In the rows, 128 means zero.
Each path below is one point turned by a fixed rotation once a step. After each direction that follows a path, write how fast that rotation turns it, in degrees a step (0 if it stays still).
Each turn is a multiple of 5 degrees from 10 to 175, or 0.
Each row of a path follows its step; steps can be skipped.
path 1
step 0: [119 130 127 134 133 123 131 130 123 120 130 123 135 136 126 121 134 127
 132 124 125 131 130 130 134 129 143 141 136 124 122 127 125 120 121 122
 134 130 127 133 130 128 126 135 132 121]
step 2: [132 124 145 129 135 130 123 126 119 122 132 130 130 133 125 131 137 126
 134 126 135 115 121 123 119 123 133 134 129 127 124 136 130 128 122 126
 125 132 128 122 135 124 122 126 126 129]
step 8: [122 129 143 132 139 122 122 125 122 128 132 129 123 120 125 124 125 132
 131 131 130 118 132 135 128 129 120 132 128 130 137 121 123 127 131 120
 117 131 124 127 135 127 127 130 126 133]
step 9: [130 124 122 121 125 132 114 121 115 133 126 121 131 137 125 132 123 122
 134 135 124 127 121 133 125 126 134 132 125 134 133 131 136 119 123 130
 124 128 129 124 122 124 119 127 123 127]
step 11: [136 126 121 126 127 123 128 132 135 125 118 117 127 135 123 130 131 124
 134 139 129 119 129 129 127 116 124 133 127 128 135 138 122 127 129 124
 128 126 118 132 129 131 126 138 129 131]
step 12: [128 132 131 125 140 128 124 132 128 124 123 133 135 134 123 134 127 133
 131 120 122 134 134 137 133 124 126 131 134 120 133 124 121 126 142 129
 122 132 130 116 121 128 126 121 125 127]
step 13: [118 134 127 125 126 118 131 132 125 128 136 120 133 134 118 118 124 130
 131 138 128 126 124 125 132 130 137 141 128 128 130 133 125 122 129 121
 129 129 134 134 126 125 127 132 131 118]
step 14: [139 123 129 122 134 127 128 121 129 124 131 124 119 128 122 124 122 126
 129 127 137 132 124 128 132 137 123 128 128 116 139 121 133 124 134 125
 121 122 126 117 136 119 131 130 126 131]
step 18: [129 123 123 119 126 128 124 123 139 124 136 135 134 137 124 131 134 129
 135 129 139 129 134 136 141 125 124 132 119 120 127 133 125 125 129 127
 123 133 121 124 121 129 131 131 125 126]
step 23: [140 130 124 134 130 120 124 131 133 120 133 127 137 134 137 135 128 131
 120 117 132 132 130 133 123 132 133 138 126 127 132 130 122 127 127 125
 134 125 128 137 137 127 135 128 130 136]
Speeds:
[129 128 125 127 128 126 128 127 130 128 129 126 129 129 127 127 129 126
 128 129 129 128 127 126 128 129 130 125 132 134 127 129 125 127 127 125
 127 128 127 128 128 129 125 125 129 128] : 170
[128 128 125 127 129 125 129 131 128 126 127 129 130 127 129 130 131 129
 129 129 129 128 128 129 132 126 130 129 130 126 126 127 125 129 130 128
 129 127 127 130 127 129 131 127 128 128] : 60
[130 129 130 128 131 128 127 127 128 130 127 129 126 127 130 129 129 127
 126 127 130 130 131 129 129 131 126 129 128 127 125 128 124 129 129 127
 128 129 127 127 130 124 127 126 128 126] : 170
[126 127 132 126 126 129 128 132 128 127 127 126 129 125 128 126 125 129
 130 130 128 128 127 129 129 127 127 128 128 129 127 131 127 131 127 126
 129 130 128 129 128 126 127 126 128 128] : 160
path 2
step 0: [125 131 121 109 128 131 133 111 121 130 134 128 129 122 127 123 126 131
 124 118 129 123 127 125 139 125 128 123 123 135 129 119 129 129 126 129
 132 127 132 120 128 136 133 128 128 128]
step 1: [126 133 134 122 127 132 129 136 125 138 120 134 134 121 123 129 121 118
 120 122 124 115 134 121 126 123 135 129 127 130 128 128 124 120 136 132
 121 133 124 124 127 133 121 122 126 118]
step 5: [125 124 134 109 126 124 137 119 120 125 129 122 133 120 128 128 130 126
 122 129 128 121 126 128 135 126 127 120 125 132 122 133 129 124 128 139
 129 127 136 129 132 138 126 120 123 121]
step 6: [130 136 125 119 126 134 124 126 135 136 120 133 130 119 117 123 127 120
 122 120 136 123 131 123 130 122 133 133 125 136 131 125 130 123 123 119
 125 126 127 122 117 136 124 126 123 123]
step 9: [137 137 135 116 135 127 134 133 118 132 120 130 125 124 124 109 127 127
 128 127 125 122 136 133 139 122 124 132 131 133 128 127 124 119 130 128
 134 129 129 132 125 127 130 124 127 129]
step 11: [126 128 125 118 122 135 132 122 128 134 127 132 131 115 123 116 135 123
 118 125 129 129 125 121 137 125 128 132 130 128 134 122 123 114 129 128
 121 122 129 134 130 136 124 132 123 118]
step 15: [129 122 123 115 124 126 135 123 119 124 114 132 121 119 124 120 121 128
 117 133 136 122 130 127 129 125 128 125 120 124 126 131 126 125 137 123
 128 130 129 126 125 129 132 115 130 129]
step 23: [123 123 127 112 135 127 131 127 119 121 131 121 134 125 130 120 132 126
 120 127 131 123 138 130 130 128 123 125 119 131 133 132 124 119 116 134
 131 126 130 121 131 142 130 124 126 127]
step 24: [130 138 127 120 125 134 134 123 137 131 125 132 137 121 121 123 124 125
 129 123 137 121 126 122 129 116 136 127 135 135 126 133 126 115 130 130
 134 126 130 123 122 126 125 118 124 123]
step 26: [127 118 134 118 122 128 130 122 119 133 128 138 123 118 135 130 124 129
 131 122 130 113 123 122 132 122 130 122 128 129 124 131 119 118 131 130
 126 129 131 126 133 138 122 123 121 130]
Speeds:
[130 127 129 130 123 127 127 127 130 127 128 129 129 128 125 126 130 128
 124 129 131 129 127 127 125 129 129 128 127 128 130 126 126 126 130 129
 129 126 128 128 127 127 127 126 129 128] : 80
[127 127 128 130 126 128 128 129 128 128 126 127 126 127 131 131 129 126
 129 125 131 128 129 125 127 128 127 130 126 129 127 132 128 127 128 125
 129 130 129 127 129 128 126 125 128 127] : 160
[128 130 126 126 129 127 128 126 129 126 130 126 131 127 127 130 130 126
 128 129 127 132 126 127 129 128 129 129 128 128 130 129 129 127 125 127
 129 127 129 128 129 130 129 126 128 123] : 60
[128 131 129 130 130 129 125 128 128 132 129 129 129 125 130 128 128 128
 129 129 129 128 129 130 128 127 128 130 131 129 129 128 126 128 131 126
 128 126 128 128 127 129 124 127 126 126] : 140
[129 131 130 129 129 127 130 130 129 130 127 129 129 129 127 125 127 130
 128 127 129 130 126 129 126 130 128 125 128 131 129 133 130 129 127 127
 128 127 130 128 128 131 128 128 126 129] : 100
[126 127 126 128 128 130 126 129 131 128 125 129 128 126 127 128 125 125
 127 131 129 129 129 127 127 128 132 126 130 126 127 130 130 129 129 126
 126 129 127 129 126 127 130 127 127 128] : 155
[128 128 130 125 128 130 128 126 126 130 130 130 126 128 127 128 128 129
 127 127 127 127 126 126 126 131 128 129 128 128 127 128 131 130 126 126
 126 126 127 132 128 127 126 125 129 126] : 70
path 3
step 0: [134 126 127 126 116 136 131 121 131 139 121 125 128 132 128 133 126 130
 134 135 130 128 131 120 123 127 126 126 130 135 130 128 136 130 127 131
 128 132 118 123 128 124 126 131 127 126]
step 1: [134 118 130 126 122 124 128 128 128 134 132 124 122 125 131 134 124 122
 121 132 130 120 132 126 126 125 132 133 120 133 125 135 129 124 126 124
 123 127 135 131 131 128 125 119 118 123]
step 4: [127 121 124 125 124 122 126 126 121 132 131 126 124 129 129 138 125 117
 118 131 128 132 129 118 122 130 126 127 118 131 133 121 125 128 134 133
 130 125 130 131 125 125 126 132 122 129]
step 7: [138 123 132 120 128 123 135 125 127 135 134 121 126 134 130 140 127 129
 123 126 135 132 128 130 130 125 128 132 123 133 122 123 128 131 133 133
 124 132 132 127 131 127 130 122 121 124]
step 9: [132 124 126 124 124 127 126 119 119 130 138 130 131 128 125 130 126 117
 126 130 124 120 131 123 124 125 133 127 123 128 121 132 127 124 134 126
 125 138 132 133 135 117 129 125 127 130]
step 10: [133 128 131 126 125 124 130 123 119 137 122 123 126 136 135 134 134 127
 124 119 123 130 131 120 123 133 126 129 125 126 134 116 133 129 134 125
 128 127 130 131 121 125 129 126 128 124]
step 20: [135 125 126 122 117 130 129 119 126 132 132 129 124 132 123 138 124 121
 130 133 126 130 128 123 126 136 136 129 126 132 125 129 129 130 128 122
 125 138 132 131 123 126 125 123 132 133]
step 21: [128 126 128 125 127 123 127 123 124 134 129 123 130 132 133 131 129 123
 122 123 123 125 131 121 123 120 126 131 121 132 124 126 133 127 137 135
 131 135 123 134 122 132 126 124 123 115]
step 25: [133 131 127 130 119 131 132 123 126 141 127 134 132 132 130 133 120 126
 120 131 131 124 122 122 126 134 128 133 130 125 128 129 130 129 124 130
 125 139 122 130 130 117 127 134 129 126]
step 26: [132 120 121 126 121 128 133 119 121 130 130 125 131 128 131 139 126 124
 129 122 127 122 127 120 122 126 133 123 119 132 120 126 130 127 128 125
 126 127 138 127 127 134 127 127 127 128]
Speeds:
[132 129 129 128 129 127 128 129 130 129 131 126 132 125 129 128 126 129
 129 126 126 128 131 129 129 129 129 129 127 128 127 130 128 128 129 126
 128 128 132 128 130 130 126 127 128 130] : 175
[128 129 128 126 129 129 131 127 126 125 130 127 127 130 130 130 126 127
 128 129 128 127 129 132 126 126 126 130 129 126 129 132 131 126 128 130
 127 128 129 129 129 129 129 129 128 128] : 175
[126 129 129 127 128 129 128 128 127 127 124 127 129 126 130 129 128 128
 127 124 126 124 125 127 129 129 128 126 129 127 129 129 129 127 127 126
 129 129 130 128 130 127 130 126 126 126] : 90
[130 129 128 130 127 128 129 127 126 130 130 129 129 130 128 130 129 129
 130 128 127 125 128 129 130 127 131 128 130 125 126 125 126 127 130 127
 129 126 126 129 128 128 129 129 128 126] : 25
[126 128 129 131 127 129 128 127 128 129 132 128 127 129 126 129 127 132
 131 125 127 128 124 126 127 131 128 128 129 128 128 129 129 126 125 131
 128 128 128 127 128 128 127 127 129 130] : 125
[132 130 130 126 125 127 129 128 129 130 126 127 128 131 127 128 130 127
 129 127 128 129 128 131 130 129 129 128 131 126 131 128 128 129 126 129
 127 130 128 126 126 126 128 128 128 130] : 145
[127 128 130 128 127 127 128 129 127 128 129 132 132 130 129 124 126 127
 125 128 129 127 127 130 129 129 130 128 127 128 128 130 129 126 127 130
 131 128 127 127 126 129 127 126 126 128] : 110
